(in the rows, 128 means zero)
The rows below come in pairs that one turn or mirror swaps. Which row does each named row swap with?
K_565: [128 150 151  92 124 125 116 128 106 101 134 126 114 118 156 143 104 100]
K_84: [133 148 149  83 116 109 125 119 106 104 136 122 119 108 152 140 117 111]
K_577: [130 118 119 120  84 114 124 151 114 111  99  85 116 114 134 107 135 112]
K_776: [117 145 155 101 132 158 107 157 103  89 104  92 127 135 139 111 123 138]
K_616: [131 138 160 105 129 146 105 159 114  92 106  83 132 143 143 115 131 135]
K_317: [132 151 143 125 155  97 131 169 131 103 110 105 113 118 155 108 122 131]
K_466: [115 131 132  92 143 136 139 138 101 124 119  77 118 100 141 154 127 162]
K_73: [147 157 119 113 110 139 143 171 111 129  99 103 146 114 148 131  97 128]
K_479: [119 134 168 108 139 147 105 153 112  93 109  92 126 140 140 118 119 134]
K_562: [131 141 152  88 123 114 123 124 101  97 132 117 113 108 159 146 114 102]
K_453: [116 126 139  92 147 133 148 137 102 113 120  72 120 106 139 153 125 152]
K_228: [124 126 126 133 113 150 116 167  98 110 141 134 114 110 158 139 110 149]
K_869: [112 129 123 150 131 145 133 126 105  86 110  95 139 117 130 162 143 126]
K_793: [134 125 125 114  79 118 131 151 120 110 102  86 114 117 134 106 132 112]
K_362: [132 145 152  90 107 117 112 132 106  98 126 124 113 108 154 152 110 104]
K_27: [129 146 109 114 115 136 117 136 120 129  95 117  88  85 161 126 108 125]
K_671: [115 128 120 154 128 147 134 129 108  87 109  93 141 118 130 156 145 122]
K_148: [130 151 119 116 114 130 112 144 117 128  91 117  93  89 173 138 106 127]
K_235: [161 141 110 111 140 123 121 134 119  87 129  82 121 108 132 108 155 131]
K_866: [115 120 131 129 115 140 112 159  97 111 148 134 116 115 144 142 113 151]
K_978: [118 127 123 134 125 152 115 160 104 104 144 136 109 111 153 141 107 147]
K_7: [122 127 116 116 150 107 126 122 110 119 133 123 138  95 153 139 135 147]
K_40: [123 172 116 115 110 123 148 160  91  87 126  95 112 144 133 140 125 143]
K_533: [144 172 121 153 132 147 123 139 122 104  97  84  94 129 138 129 113 122]
K_973: [143 160 117 116 110 127 141 167 113 132  99 100 144 111 156 139  97 131]
K_640: [126 129 113 126 149 111 126 119 128 113 132 119 139  93 156 145 133 142]
K_709: [112 129 119 151 127 141 124 131  99  90 103  93 133 123 126 160 147 124]
K_806: [131 171 115 109 101 118 148 165  96  80 129 112 115 134 134 141 124 145]
K_983: [143 167 118 159 133 143 124 138 123 107 111  84  92 127 142 125 117 128]
K_814: [164 143 106 109 130 121 129 147 112  93 124  77 115 107 119 113 153 127]
K_357: [155 141 111 112 136 119 121 135 118  90 128  82 119 112 115 114 156 131]
K_716: [126 125 129 118 111 147 117 163 106 105 151 134 110 112 155 140 117 154]
K_884: [107 134 119 148 127 146 129 128 106  86 110  90 134 122 126 164 136 127]
K_702: [156 135 112 111 137 117 128 140 120  88 130  80 122 114 126 108 155 139]
K_769: [117 126 136  92 148 134 139 135  96 120 115  74 122 102 139 150 124 157]
K_872: [132 125 124 123  81 109 129 152 116 109  98  85 112 119 137 113 138 106]
K_843: [121 173 128 113 105 113 151 160 105  81 132  97 122 142 141 138 123 146]
K_439: [126 148 109 117 115 138 114 138 116 135  95 113  96  88 163 133 103 131]
K_406: [113 134 117 151 123 138 126 124 104  91 101  92 133 122 130 166 139 124]
K_379: [145 165 123 158 127 143 117 144 130 107 102  83  94 128 131 131 118 127]
K_331: [116 132 125 134 119 155 106 166 107 110 138 129 111 107 155 145 107 152]
K_764: [141 150 122 114 142 148 139 148  90  93  88 127  98 103 146 134 144 152]
K_360: [142 163 121 108 115 129 136 165 116 138 101 101 147 110 152 135  99 127]
K_915: [147 159 130 161 139 144 126 141 122 112 106  77 102 127 132 135 121 127]
K_78: [129 143 141 127 153  93 138 166 127 103 111 105 118 118 163 115 119 119]
K_266: [130 125 123 117  83 121 134 154 116 108 100  88 107 110 139 105 130 106]
K_441: [128 124 122 119  84 121 137 147 116 107 100  83 105 109 138 108 134 104]
K_438: [127 128 114 113 144 108 126 118 124 121 132 114 143  94 155 145 134 144]
K_636: [142 165 123 115 149 139 139 147  96  88  93 124  98 106 139 133 144 155]
K_265: [139 143 150  85 117 115 122 126 111  95 132 125 110 109 159 138 115 107]

K_716 is swapped with K_565
K_406 is swapped with K_577
K_915 is swapped with K_814
K_866 is swapped with K_362
K_265 is swapped with K_978

The rows below come in pairs that one turn or mirror swaps. Which row does each named row swap with?
K_440: [115 154 103 117  87 120 138 122 109 115 140 104 150 176 136 126 122  96
 151 156 123 149 125 108 108 154 115  68]
K_420: [ 97 101 119 128 118 128 114 123  89 110 164  89 136 146 132 146 142 121
 114 112 144 104 105  98 114 126 117 131]
K_160: [100 141 110 155 107 160 137 108 146 119 168  76 128 186 149 173 115 101
 152 124 149 138 112 117 123 119 119 117]
K_246: [101 152 112 124  69 148 128 112 123 135 150  87 129 158 160 157  89  89
 153 132 153 101 104 110 140 118 140  98]
K_947: [118 149 104 116  94 121 130 119 110 112 139 106 142 194 137 125 122 112
 154 160 114 141 109 114 122 165 114  63]
K_233: [127 145 105 115  91 133 146 120 104 115 147  92 141 181 143 125 133 101
 151 151 135 142 116 112 109 168 122  65]
K_276: [118 168 101 111 117 132 120 120  91 136 140  82 155 149 129 130 138 102
 117 116 122 118 103 121 138 145 124 101]
K_152: [ 79 107 147 147 126 126 120 125  86 108 163 107 129 191 140 135 132 131
 135 157 156 110  84 107 106 142 104  88]
K_137: [ 94 113 151 129 124 129 118 128  86  95 169 103 135 183 135 139 124 134
 138 160 163 110  91 106  95 147 110  84]
K_433: [ 93 154 128 143 120 141 101 129  94 124 159 101 174 183 126 127  86 104
 159 160 146 143  87  97 145 135 117 133]
K_320: [119 144 106 123  71 155 129 111 136 129 148  96 138 156 161 155 105 100
 157 142 135 106 102 114 149 122 140 107]
K_688: [ 90 115 159 149 125 124 117 131  92 105 166  97 127 192 139 145 136 120
 132 154 160 109  86 110 100 143 107  92]
K_289: [ 95 159 123 146 119 134 108 123  94 111 163 110 184 171 135 141  87 117
 161 135 140 138  77  80 143 129 106 122]
K_663: [107 149  95 111  91 138 133 121 124 118 158  98 145 175 132 135 124 111
 152 164 133 146 111 111 107 164 108  58]
K_328: [ 92  96 143 142 123 129 112 127 101 108 164 104 129 182 129 145 132 129
 140 175 158 118  89  95 104 145 118  92]
K_321: [106 112 123 153 103 110 123 120  93 115 152 104 121 185 131 176 134 127
 118 130 142 138  78 103 132 120 109 138]
K_652: [104 150 101 159 108 147 155 114 131 125 168  70 128 162 148 176  97  93
 144 127 150 124 110 113 128 127 118 112]
K_588: [123 151 106 110 127 139 123 114  85 136 156  85 159 164 126 139 156  91
 118 146 138 111  88 132 130 146 126 115]
K_975: [110 157 111 145 111 117 123 128 123 125 149 123 146 169 143 125 150 127
 141 103 147 135  84 119 160 146 105  93]
K_655: [112 160  90 112  75 142 117 101 124 141 138 103 149 158 153 141  92 111
 154 149 147 111 105 108 143 125 133 106]
K_683: [ 85 125 125 135 109 122 142 134 121 122 175 126 132 137 138 128 111  97
 133 140 148  87 109  94 140 116 112 107]
K_476: [104 124 127 152  94 128  84 133 106 107 164 112 154 171 156 141 115 135
 154 128 170 115  73 126 147 137 118 132]
K_436: [108 132 122 138 102 126  86 130 109 123 148 116 168 174 154 156 112 137
 159 134 176 121  74 116 137 150 119 140]
K_243: [ 94 108 128 129 115 122 113 120  91  99 160  76 133 175 121 134 139 139
 119 107 148 128 104  96 121 115 115 110]
K_887: [ 89 120 153 142 143 135 114 130  99 102 170  96 124 193 128 145 124 127
 134 150 153 108  90 115 104 152 114  87]
K_425: [117 149  85 145  92 123 134 128 121 134 137 116 153 154 137 123 142 121
 146 109 142 130 108 117 147 154 112  91]
K_352: [106 160 105 119  76 137 132 105 129 123 151 106 131 150 159 157  93  94
 154 140 137 103 105 111 152 134 135 106]
K_505: [ 91 124 112 144 106 101 107 115  98 124 135 105 123 173 126 157 116 119
 121 158 143 133  83  86 138 128 108 150]
K_920: [108 166 108 157 112 160 140 125 127 130 179  71 137 178 151 170 103 100
 151 126 148 132 109 125 120 151 111 114]
K_860: [ 94 136 124 150 117 135 122 114  92 108 161 107 191 170 133 156 101 106
 167 148 139 132  79  87 131 140 117 137]
K_392: [ 96 129 127 143  99 133  85 126 114 110 155 106 146 169 161 157 114 146
 140 116 168 110  76 113 141 127 124 137]
K_85: [104 126 126 150  96 133  88 145 112 114 161 103 151 174 141 141 108 134
 155 137 176 102  78 122 140 134 125 144]
K_539: [ 87 107 145 132 110 124 119 140  94 106 179  91 126 197 132 136 123 119
 147 155 155 118  72  97 107 156 109  85]
K_407: [ 86 139 130 148 114 144 110 124  82 115 181  99 176 168 138 150  84 114
 167 137 146 148  91  82 131 130 108 122]
K_380: [110 161  94 134  87 131 121 125  96 143 147  99 144 154 117 136 103  94
 111 164 132 128 112 137 135 113 115 100]
K_618: [ 93  99 145 143 114 130 115 128 100 100 172  99 122 188 140 140 127 120
 140 170 148 104  94 108 103 140 108  83]
K_504: [110 164 104 122  71 147 127 105 129 127 141  99 139 156 152 161 106 103
 161 141 140 116  94 102 153 125 141 104]
K_451: [101 147  96 137  83 135 120 123 118 138 149  85 147 174 126 150 127  94
 118 144 134 126  93 155 132  95 113 100]
K_309: [119 156 102 116  99 132 131 119 110 118 139  94 130 169 140 132 132 107
 149 150 124 152 123 120 118 163 115  68]
K_864: [ 94 112 125 124 110 119  96 130  82 106 159  89 148 153 129 133 138 115
 121 106 149 130 101  92 127 110 109 117]
K_500: [ 91  98 157 130 123 126 117 139  82  99 169  99 134 178 131 140 124 118
 143 158 146 110  89 112 107 138 112  98]
K_986: [109 147  94 120  92 124 150 119 111 121 143 106 146 184 141 124 125 102
 151 153 122 137 122 119 112 160 115  69]
K_963: [121 149 105 117  90 125 139 129 120 122 141  88 142 191 126 130 120 105
 149 150 123 141 111 122 115 155 134  60]
K_66: [101 143 109 129  96 127 160 158 115 142 182 104 155 171 129 147 140 110
 124 144 139 121  84 126 129 162 107 123]
K_707: [ 59 145 105 132  88 148 120 118  97 128 180  95 125 153 143 127 120 122
 107 145 144 142 102  89 140 132 102  84]
K_404: [ 61 146 116 137  86 136 123 122  94 125 166 100 123 151 131 135 119 143
 122 125 149 142  98  80 134 121 106  83]
K_715: [116 132 100 121  96 132 141 117 108 113 147 100 154 173 135 124 127  94
 157 149 118 155 124 100 118 157 119  71]
K_446: [109 132 134 144 103 135  83 132 113 113 147 109 149 174 146 142 100 147
 149 138 163 107  79 113 147 139 127 136]
K_290: [ 99 145 119 159 125 132 107 132  84 119 161 102 189 168 133 143  92 122
 153 140 154 146  78  99 143 132 106 127]
K_68: [ 97 164 103 176 105 160 127 114 127 118 160  61 131 173 145 152  98  98
 149 124 156 123 113 124 120 136 123 103]
K_888: [ 75 153 112 139  97 138 121 118  96 144 179 102 118 144 154 145 121 123
 117 135 155 133 104  78 142 130 109  71]
K_101: [ 93 117 105 115 106 122 113 108  85 101 157  82 121 163 119 136 127 126
 122 106 147 121 121  90 109 120 128 118]
K_432: [121 169 104 108 123 129 126 125 114 136 152  85 140 148 130 152 142  86
 110 130 133 110 110 120 132 148 115 112]
K_804: [ 87 137 110 120  99 121 151 149 114 120 188 105 156 189 133 148 132 119
 115 132 127 130  78 125 133 165 104 125]
K_740: [111 151 102 170 107 160 143 125 137 123 179  75 130 170 155 162 111  93
 149 125 155 117 108 115 122 131 110 113]
K_936: [125 156 101 105 120 137 139 119 105 138 153  82 156 153 120 131 144  92
 115 163 128 115 111 116 133 146 117 106]
K_298: [ 96 112 151 130 125 133 128 125  94  97 174  91 132 190 133 142 132 127
 132 145 157 106  89 107  93 147 110  80]
K_794: [106 115 130 141  95 129 100 124 112 122 158  99 139 190 156 151 114 135
 151 130 172  97  67 119 136 127 126 138]
K_2: [104 153  99 170 105 156 133 127 133 125 174  67 130 163 139 151  97  92
 140 129 164 128 122 121 123 130 115 112]
K_995: [113 158  97 117  73 142 126 124 125 136 147  98 149 147 164 145 100  87
 146 143 140 106 102 110 153 133 137 121]
K_741: [103 137 107 123  98 106 144 167 110 131 192 114 167 177 133 150 123 117
 130 121 141 121  90 125 130 157 109 116]
K_713: [121 146 103 112  95 133 138 118 100 115 147  96 151 179 139 118 128 101
 147 153 133 142 117 100 109 171 116  67]
K_261: [ 80 119 141 142 122 124 137 130  99 122 167 117 133 150 128 139 119 118
 130 133 150  71  84  94 135 118 116 102]
K_381: [ 98 149 133 143 125 130 120 115  95 117 163 104 183 173 129 162  99 112
 157 138 140 146  72  85 144 128 114 129]

K_652 is swapped with K_290
K_663 is swapped with K_539
K_320 is swapped with K_446
K_500 is swapped with K_309
K_887 is swapped with K_715
K_707 is swapped with K_804
K_152 is swapped with K_986
K_588 is swapped with K_101
K_864 is swapped with K_432

